name the system of each run:
pazo, trace 1 (10 x 20):
[[  0  13 -23 -18   6  27   3 -13  41 -28 -62  44  -2 -32  61 -11  13  27
   24 -14]
 [ -1 -30  43  24  34 -11  12   7  15 -38  15  24  60 -10  39 -11   7 -12
  -47   9]
 [ 44  -7  16  45   6   1  18  15   9  48  13 -32  53   8 -31  21  18 -32
   26 -24]
 [  9  31  12  34  15  20  27 -23 -27 -30 -38  -8 -36  -4  -7  -2   6  12
   80 -15]
 [ 10  -9  18 -15  23 -16  26 -18 -19 -84  20 -39 -32  17  26  -3  17  25
  -35  24]
 [ 48  -5 -51 -12 -50  -6  25   8   7  12  12 -24  19   5  -6  50  45  -6
  -42  21]
 [  7  29 -37  -1 -46 -11   7  14 -12 -15 -44  47  28 -48   5  21 -22  22
   37 -29]
 [-10  11  39 -38  36 -29   2 -35  -1 -49  -8   3  58 -25  10 -26 -40   6
  -12 -13]
 [  1  10  31  11  -1  -1  15 -31 -16  31  27 -22  43  12 -49  25  15 -67
  -19  34]
 [ -7  26  -9  31 -33 -16  10  16 -56  10   9 -11 -36  -5 -58  14 -20  -1
   52  -8]]
zul, trace 2 (10 x 20):
[[  2  44   4  40  -5  29  14 -19  27  55 -20  39  22   4  39  -5 -34 -34
   25   6]
 [-26 -16  37  42   7 -31  50  49 -12  20  39  14  22  -6   2  21   5 -19
  -36  23]
 [-16 -25  23 -25  27 -41 -17  43 -12  -8   6 -22 -54 -22 -50 -10  45   2
   14 -10]
 [ 28 -12 -26  12  -9  41 -58 -26 -20 -20 -13   1 -68  38  10 -13   7  27
   24 -15]
 [ 27 -11 -22 -13   8  37  25 -34  32  11   5 -16  26  46  58  13 -18  42
  -31   8]
 [-10  38  -1 -35  -5 -22  43   7  39  19 -31  23  24 -42  31  15  30 -36
  -15  27]
 [-19  13  -7  34 -37 -44 -26  49 -14 -39  10  27   0 -44   1 -21  -7 -43
  -15  -3]
 [  9 -29  28  24  43 -11 -37  20   1 -20  32 -44   2  20 -14 -51 -28  13
   12 -46]
 [ 33   8  32  21  48  40  19 -44   0  23 -30 -11 -24  34   5   8  26   3
   53  -5]
 [ 18   3 -10  16 -28  10  61 -13 -35 -15   1  16 -10  15  22  60  28  19
  -25  51]]
Fuz, trace 3 (10 x 20):
[[  8 -22 -45 -19 -23  -7  10  51  45  59  22 -32  39  -3  -7  12   7   9
  -26 -11]
 [-27  -8   5  -8   4   6 -32   1 -17  40 -10  43  29  -9 -23  -3 -68  41
   33 -39]
 [ 14   0  75  11  42 -17   3 -46 -39 -23  -8  51  14   8  18  12   0 -13
   -6  15]
 [ 38  26  21  18  32  -3  40  -9  24  13  12 -66 -32  28  13  -7  40 -42
    7  18]
 [-26   8 -48  19 -18  26 -29  31  20  -7  -3 -38 -60   0 -12 -41  -2   0
   38 -18]
 [-23 -41 -29  -2 -38  17 -40   0 -24 -66   0  45   6 -12   8   6   3  28
  -43  11]
 [ 24  -9 -13 -23 -15   3  48 -11  20  17   4   6  72   4  22  46  13  17
  -45  17]
 [ -7  32  12   0  19 -24  32  27  30  59 -11 -10  40 -23  -5 -16 -42  -2
   43 -37]
 [-11 -16  62   8  47 -27 -46  -2 -39 -24   1  19 -21 -11 -33 -31  -9  -4
   28 -26]
 [ 47 -25  15  10  14  27 -16 -43 -24 -15   3 -13 -37  40  -6  24  65 -21
  -13  30]]
pazo, trace 4 (10 x 20):
[[ 31  28   5  -4  13 -27  -1  -5 -17   6  20 -41 -94  35  19 -12   5  -6
   14  11]
 [ 21  -1 -44 -27 -31  -3 -35   8  14 -33  -9  -1 -69   0  26  -7  53 -13
  -26  18]
 [  1 -40 -51 -10 -43  12 -48  28  25 -31 -13  34  28 -25  15  -2  19  17
  -33 -13]
 [-24 -18 -12  -1   1  36  -9  -3  38  14 -13  19  90 -19   3  -9 -31  17
    1 -30]
 [-40  14  53  29  41  22  46 -14   8  36   0   7  46   4  -3  -5 -28 -14
   23   7]
 [  1   7  60  27  48 -30  44  14 -26  31  24 -25 -43  22 -13   3   9 -12
   22  13]
 [ 55   3   1  -9   7 -21 -12  -2 -26   0   1 -28 -86  29  -1  12  40   3
   15   3]
 [ 37  -5 -52 -11 -42   8 -44 -11  -2 -56 -12  14 -43   7  39  -3  26  14
  -24   2]
 [ -4 -14 -54  -3 -43  14 -18  14  45 -42  -1   9  61 -25  31 -16  -7   5
  -40 -12]
 [-36  -3  -1   3   2  18  26   9  38  21 -16  10  91 -39 -19   2  -8  -9
   11 -15]]
zul, trace 5 (10 x 20):
[[ 25 -29 -24  34 -35  29   5 -10 -23  24  33 -21  17  39 -37  47  31 -14
  -27  23]
 [-38  26 -31 -62 -12  -5  41   3  14  16  15 -64 -31  -2 -30   3  -9  13
   -8  20]
 [-66  14  -6 -20 -10  34 -43 -30   1 -17 -27  53 -28 -17   9 -29 -25 -10
   -2  20]
 [-24 -55 -15  35   0  39 -20  30  28   2   3  28  63  -7   9  -9  -6  25
  -13 -25]
 [ 15  13   4  -3  20 -28  30  47  24  73 -16  -2   7 -18  -4  12  -4  18
   49 -37]
 [ 17  13  29  18  -8 -33 -21   2 -48  42  15  51 -54  23  13  15 -10 -25
   -9  26]
 [  9 -58  -4 -11  10   6 -27   7   6  -2  49 -37  -7  38 -16   0  42  -9
  -64  22]
 [ -8  21 -47 -29  -2  33   9  -4  54   3 -27 -55 -46  -2  -3 -20  37 -13
   27   6]
 [-30  32 -21  31 -23  28  16  -6   7 -23  -9  34 -27   6  72 -19 -45  11
   -5  19]
 [-17 -38  38  -1  44 -20  14  32  29 -15   5  26  56 -20  39 -16  -2  21
  -35 -11]]
kizup, trace 6 (10 x 20):
[[-17  14 -31  24 -50  36  19 -33 -35 -19   3  37 -14  22  30  25 -35  13
  -26  42]
 [  7  15  31  15   0 -38  71  18 -10   6   4  26  43 -27  20  41  18 -16
  -22  24]
 [-18  24   3 -21  19 -14  21  30  33  19 -40 -15  12 -55 -35 -13  20 -10
   63 -34]
 [-12 -15  -9  41 -11   4 -50  26 -36  -5   8   0 -46  10 -31 -22 -29  22
   43 -37]
 [ 41 -16  26  14  10   7  -5 -51 -55   5  32 -17  -3  60 -22  31  -9  10
  -19  14]
 [ 11  25 -18 -29  -8  25  42 -39  20  -3 -23 -21 -25   5  10  28  61 -30
   -9  51]
 [-32  10 -36 -14 -37 -39  13  72  23   7  11   1 -24 -42  -3   0  19 -21
  -24  16]
 [-42 -21  15 -27   4 -12 -29  16 -11  58  14  25  43 -10 -48  -2 -48  15
   -2 -22]
 [-11  -6  23  46  25  71 -20 -41  -6  38 -25  40   0  30   2  -2  -4  -3
   41   0]
 [ 34   5  31  50  34  -6  42  16   6  -4  16 -23 -51  33  52 -10  31 -14
   -3  18]]
nebed, trace 7 (10 x 20):
[[ 26  -5 -22 -48  16 -21  18  14  17  24  20 -53 -63  32  16   8  18  40
  -17   6]
 [-42  14  13 -27  26 -41   0  40  10 -40 -14   0 -52 -44  10 -44  -6  17
   19 -13]
 [-55 -18   2  13  -9  35 -36 -13   4 -59 -13  31  41 -28  -9 -30  -7 -17
  -15   4]
 [-12  -6 -36  33 -30  60 -11 -21  23  52  18  -8  47  34  -9   8 -27 -17
   -9   8]
 [ 21  24  24  14  10 -26  39  23   1  96   9  10 -11  16  10  26  -6 -17
   14   6]
 [ 27 -23  48  -5  27 -63  13  28 -34 -20   7  24 -14 -17   0  23  50  -1
  -25   8]
 [  9 -51 -12  -6   3   5 -37   0 -27 -74  25 -30  -9  10 -25 -11  10  45
  -16 -20]
 [-25  10 -15  -2  20  51 -27 -32  19  -1 -12 -31 -34  28   8 -44 -45  30
   40 -22]
 [-26  35  17  -1  27  21  27 -15  53  22 -29  30   7  -9  63 -24  -3 -30
    2  21]
 [  1  -7  -9  11 -21 -25  32  40  33   4  14   7  74 -35  17  18  17 -26
  -44   6]]
Fuz, trace 8 (10 x 20):
[[-24   6  35 -30  21 -54  16  20 -42 -40  -1   6 -57 -28 -15   0  18  14
    1  18]
 [ 33 -18 -20 -42  -8 -16 -18  14   5  35  -2  -2 -58  15  -3  33  68  -7
  -23  20]
 [  7  29 -53 -24 -58   0 -40  -4   6  59  10  15 -23  20   8   2 -46 -12
  -15   4]
 [-64  30  12 -43  -5  -5   1 -38 -18  -9  -3  36   2 -14   3  -9 -56   1
  -25  30]
 [-41  -7  47 -18  38 -13  39  13  17  30   3  19  -5 -12   6  12  44 -28
  -32  52]
 [ -8 -19  11  25  15  -5  -2  56  18  82  40 -22 -33  30  -4  -3   4 -12
   -7   1]
 [-22 -23   0  10   8  27 -40 -11 -26  13  16  22 -51  41  17 -17 -56  51
    4  -4]
 [  3  -2  14  -4  20  25   6 -37  12 -30 -15  41 -13  23  79  -3   3  15
  -41  34]
 [  1  11  -4  -4  21  -2  28  17  74  12  17 -43  21   4  52 -33   5 -25
  -35   8]
 [-52 -35  -3  -1  26  27 -40  29  41  15   8 -22  22  -6 -25 -49 -21   7
   15 -31]]
nebed, trace 9 (10 x 20):
[[ 33 -22  -1 -56  14 -35 -66  15  20  10 -13  19 -32 -10   9 -12  41  -4
  -21 -12]
 [ -9  -6 -22   8 -15  -3 -54  24  17 -44  16 -36 -45  -7  -8 -52  23 -43
  -10  -2]
 [-56  25  17  24  16  31   9 -19   9 -17  20 -52  -2   8 -32 -40 -19 -45
   12  19]
 [-54  -2  18  24  17  46  72 -11  10  32  -3   2  19   6  -3  26  11   2
    4  41]
 [ -8 -16  -1   8 -15 -20  49  33 -26  33  16  42  26   1  24  47 -27  52
  -28  10]
 [ 33 -38  16 -28   9 -43 -47  23 -31  25   4  44  16  -3  -9  13 -25  49
   -7 -42]
 [ 39 -32   2   3  16   9 -92  -4   5 -10 -11  19 -42  17  10 -28  28 -10
    3 -27]
 [ 11  18  -3  17  15  12 -23 -12  43 -24  21 -50 -34  29  37 -54   1 -49
  -19  10]
 [-38  21  12  13  32   3  64  15  46  -7   7 -64  17 -13  -5 -26  13 -29
   13  13]
 [-41  -5   9  51  -4  18  74  33 -19 -14  -9  15  35 -29 -11  26   4  20
   21   8]]
dabuf, trace 10 (10 x 20):
[[  5  -9 -56 -39 -47  34 -57 -21  31 -11 -25  28  21 -11   9   2  15 -11
  -36   4]
 [ 12  12  -4 -13   1  -3 -67  -9  45  28   5 -17  29   2  -5 -45 -17 -58
   -2 -26]
 [-15  12  64  53  30 -12 -18 -12 -16   6  22  23  17  11   1 -33 -39 -47
    4   3]
 [ -7  -4  27  50 -17 -39  47  31 -53   3  41   9  14  -1 -21  35   2 -20
  -24  29]
 [ -3  -6 -27  16 -18  15  54  33  -3  59   2 -14 -39  14 -20  49  40  10
   12  26]
 [ -9 -17 -53   4 -25  64 -25 -12  -3  13 -25  22 -44  26  14  15   0  51
   21   1]
 [ 10 -31 -44 -32 -22  23 -64 -21  21 -15  15  -1  25  26  20 -18 -35  26
  -44 -18]
 [ 46  -6  21   3  29  -9 -27 -11  47  13  18 -18  45  24  40 -33  -4 -39
  -30 -17]
 [ 23  15  44  78  20 -29   9  28  -7 -23  13   9   4  -4  32 -26  -6 -38
   19 -15]
 [-26 -21  19  44   9 -29  45  59 -40 -22  37 -28 -27  -5 -27   6   8  19
    7   7]]
dabuf, trace 11 (10 x 20):
[[ 12  47 -16   9 -48   4  21 -41 -28 -31 -24  48   8 -11  36  27 -14 -23
  -14  36]
 [-43  23 -52  -5 -44  -1  11  44  44  16   7 -34  14 -36 -22 -15  -1 -35
   -3   4]
 [-35 -30  26  21  37  62 -34 -22  14  32 -16  13   3  14 -39 -14  29 -23
   30   2]
 [ 34  -7   7  15 -32 -15 -38 -26 -67   0  10  43  34   7 -31  30 -39   7
   -4 -20]
 [ -4  14  -8 -26 -12 -39  24  37  22  80  37  -5   6  12  18  10 -35  -5
  -38  12]
 [-17  -4   6  39   6  40  -1   3  20  17 -18  45 -50  13  51  -4  44 -31
   -8  40]
 [ 14  -7 -49  33 -58  10 -45  11 -30 -47  20 -23 -22   6 -34  -3   3  -9
   -2  -9]
 [ -3 -17  -1  -7  25  23   4 -15  19  49  42 -68  18  51 -25  -9 -31  13
   -5 -11]
 [ 29 -11  27  51  19  31  22 -28  -8   3 -12  49  40  25  55  18 -13  19
   -6   0]
 [ 21 -13 -36  22 -39 -47   3  73   6 -20  15  11  17 -34  25   1   4  12
  -17 -25]]
kizup, trace 12 (10 x 20):
[[-10  22  10  64 -26   5   7  -4 -39 -12  16 -11 -21   2 -38   1  18 -66
   19  29]
 [-35   3  14   1  10  -8  64  10 -21  15  38 -69  -8  12 -53  21   6   0
   -1  27]
 [-40 -32 -21 -20  -6  33  23  12 -10  30 -18   2 -27  -9 -49  45  51  34
   16  19]
 [ 22 -27 -21  25 -25   2 -14  48  -3  84  13  24 -21  17 -13  34  27  -7
    0  -1]
 [  7  24  20 -34  20 -17  -2 -11   4  96   9   7 -36  32   3   4 -24 -12
    4  13]
 [-39  10  37 -14  27   1 -26 -13  -8  12 -15  44 -68   0  10 -16  25 -33
   -3  40]
 [-21 -35  38  22  28 -10 -26  25  13   2  39 -15  -2   5 -19 -26  42 -62
  -37  21]
 [-46 -31   0 -25  37  44  -4  -4  49  26  20 -59   8  23 -18 -27   7   7
  -17   4]
 [-29 -53 -25   5   9  52 -13  19  26   5  -1  26 -25  28  45  -4  14  50
  -29  10]
 [ 47 -37  13 -10  22 -18 -14  20  31  36   8  34  23  20  61  11  12  12
  -47 -12]]

runs to name:
trace 13 (2 x 20):
[[-46 -45 -30   0  -9  14 -17  45  -2  16  33 -13  -6   8 -24  -8 -34  58
  -12 -21]
 [  2 -38  17  -7  19  24 -13 -22 -18   6 -20  77  22  13  35  25 -10  60
  -11  -2]]

Fuz
trace 14 (2 x 20):
[[  7  -6   8 -13  40 -19  69  32  37  -2  -2 -39  35 -14  21   3   7  40
    9 -18]
 [ 26 -24  13   4  34 -19 -44  39  24  13 -20   8   6 -20  -6 -31  12  11
   44 -61]]

Fuz
trace 15 (2 x 20):
[[-20 -16 -53  -3 -47  -9 -16  42   1  10  37 -23  22  -2 -17  -6 -57  36
  -19 -27]
 [-27  11  27 -39  47   5 -28 -14  27  66  -7   3  -1   6 -11 -35 -40  -5
   26 -18]]

zul
trace 16 (2 x 20):
[[  6  37  34   2  29   2  37 -42 -25 -19  -5 -47 -46  12 -27  -1  15 -12
   45  16]
 [-34  30 -15  -2 -18  19  65 -34 -33 -36 -15  -8  16 -10 -10  23 -39  39
   21  13]]

dabuf
trace 17 (2 x 20):
[[ 35 -21  21  18  32  36 -32 -42 -15 -13 -26  41   2  28  36  -6 -22  45
   27 -30]
 [ 51  25  21  24  21   2   5 -39  23 -53  -8 -12  18  15  59 -25   9 -35
   -8  -2]]

Fuz
trace 18 (2 x 20):
[[ 50   9 -26 -20 -25  -3  -5 -28 -26  26   2  -1  20  29   1  28 -59  57
   10 -29]
 [-10  74  -7 -18 -20  -9  19 -38  18  -8 -15  16  -1  -8  51 -18 -48 -29
   -7  23]]

pazo
trace 19 (2 x 20):
[[-47  -8 -29 -65   9  12  -7  11  34  11  -9 -46 -30 -19 -44 -14  30  12
    8  -1]
 [-29  23 -37  20 -30  51 -32 -13   4   5 -33  50 -39  -1  28 -18 -33  11
   31  -2]]

zul
trace 20 (2 x 20):
[[ 38   2  -2  31  -2   7  -1  -8 -23  40  26   6 -58  64  45   9 -25  15
   -8  14]
 [  0 -24  15 -45  27   3  20 -13  30  18  19 -18  -8  27  24  10  42  -4
  -65  47]]

zul
trace 21 (2 x 20):
[[-23 -25   8  47  19 -13 -11  61  19 -36  34 -33 -21  -8   6 -46  21 -21
   -9 -10]
 [ 13  -4  22  19  59  12   3   9  14 -22 -18 -28 -59  14  24 -36  15  30
   51 -25]]

zul
trace 22 (2 x 20):
[[ 25 -29 -18  -4   9  17 -15  -7   8  19  32 -21 -13  59  38  -6 -44  63
  -24 -17]
 [ 42 -20  -2  20  13   7   8  -1  32 -33  14   4  18  33  86 -14  -1  15
  -47   0]]

dabuf
trace 23 (2 x 20):
[[-13  15   9 -35  11 -37   8  -1  16 -45  34 -35 -25   8  40 -37 -16 -11
  -57  25]
 [-46 -32  -3 -47   6   5 -20  -8  16 -49 -11  15  47 -35 -15 -11  11  14
  -38   8]]

kizup
trace 24 (2 x 20):
[[-15   0 -21 -17   6  26 -47 -17  25  25  26 -55 -11  35 -21 -45 -47  -2
    2 -20]
 [-38  13  12  23  25  72  22 -36  27  47 -18   9   5  27  15  -5 -11 -13
   23  23]]

zul
trace 25 (2 x 20):
[[ 20  21   3 -24  31   4  27 -14  28 -17 -57  13 -45 -17  50  -1  44  16
   31   3]
 [ 46  -1 -13  22 -32 -24  -2   9  -8 -56  -4  47   6  -6  69  12   2   7
  -36   8]]

zul
trace 26 (2 x 20):
[[-14   1  24  19  45  27 -26 -16  31 -43 -14  -6 -55  11  42 -54  28 -29
    6  11]
 [ -2 -44   9  -6  25 -20 -18  23  15 -54  45 -46  -2  14  11 -33  17   4
  -59   2]]

kizup
trace 27 (2 x 20):
[[-17   3   1  51  30  54  43   5  21 -14 -29 -29 -10  -2  -7  -9  26  10
   65 -13]
 [ 21 -25 -11  67 -14 -11 -13  49 -16 -65   5   8  -1 -16  17 -15  16   9
    7 -28]]

Fuz
trace 28 (2 x 20):
[[-27 -15 -11 -24 -20 -19 -32  29  -2  40  18 -16 -20 -16 -69   6  41 -47
  -14  16]
 [-47  -8  14  26  -7   5 -10   8 -49   4  34  -9 -63  18 -47   1   6 -24
   -7  40]]

nebed
trace 29 (2 x 20):
[[ 10  11 -32   2 -16 -10  69  45  38  14 -15   1  -5 -21  54  26  32  15
   -8  12]
 [ 35  -8  23 -12  19 -44  17  27  10 -11 -39  51  31 -46  28  20  34  16
   13 -23]]

pazo
trace 30 (2 x 20):
[[-26 -33  13   9  33   3  22  33   3  33  47 -44 -58  44  -1 -12   4  23
  -17  16]
 [ -4 -54  13 -51  33  13 -17  -9   2  34  -2  12 -25  23 -11  26  47  32
  -33  20]]

kizup
trace 31 (2 x 20):
[[-37  16 -27 -18  -7  -6   2  32  18  24 -13 -15  -4 -25 -18 -25 -52  43
   50 -42]
 [-18  16  32  23   6  12 -28 -19 -11   7 -40  88   7 -26  17  -9  -3 -36
   22   5]]

nebed
trace 32 (2 x 20):
[[ 32  15  25  71  -4 -35  -5  35 -10 -29  14  29   7  -8  47 -18  -9 -34
   -5  -8]
 [  8  23  39 -36  48 -33  23 -30   3 -27   4 -58  29  -6 -24 -24 -25   5
   20 -22]]

kizup
trace 33 (2 x 20):
[[-50 -17  -2  -7 -15 -17 -40  43   5  10  -6  36  37 -55 -39 -21 -13 -15
    1 -26]
 [ -4 -25  52 -28  33 -25 -44  -4 -22  53  12  26 -10   5 -47   9  30 -29
  -17  11]]

dabuf
trace 34 (2 x 20):
[[-10  10  -8 -23 -26  26 -45 -52 -21 -25 -22  25 -28  -6 -30   9  44 -48
  -13  36]
 [-22  10 -18  38 -37   0  15  31  16  13  46 -25  18   0  -8  -7   6 -65
  -45  34]]

kizup
trace 35 (2 x 20):
[[ 45  42   6 -19 -27 -67  28 -10 -41 -18   0  22  14 -11  22  27 -42  15
   -7  -6]
 [ 37 -18  -7 -67   4 -13 -38 -23  -2 -18 -35  -1  23 -23 -42  18  40  17
   14 -30]]

nebed
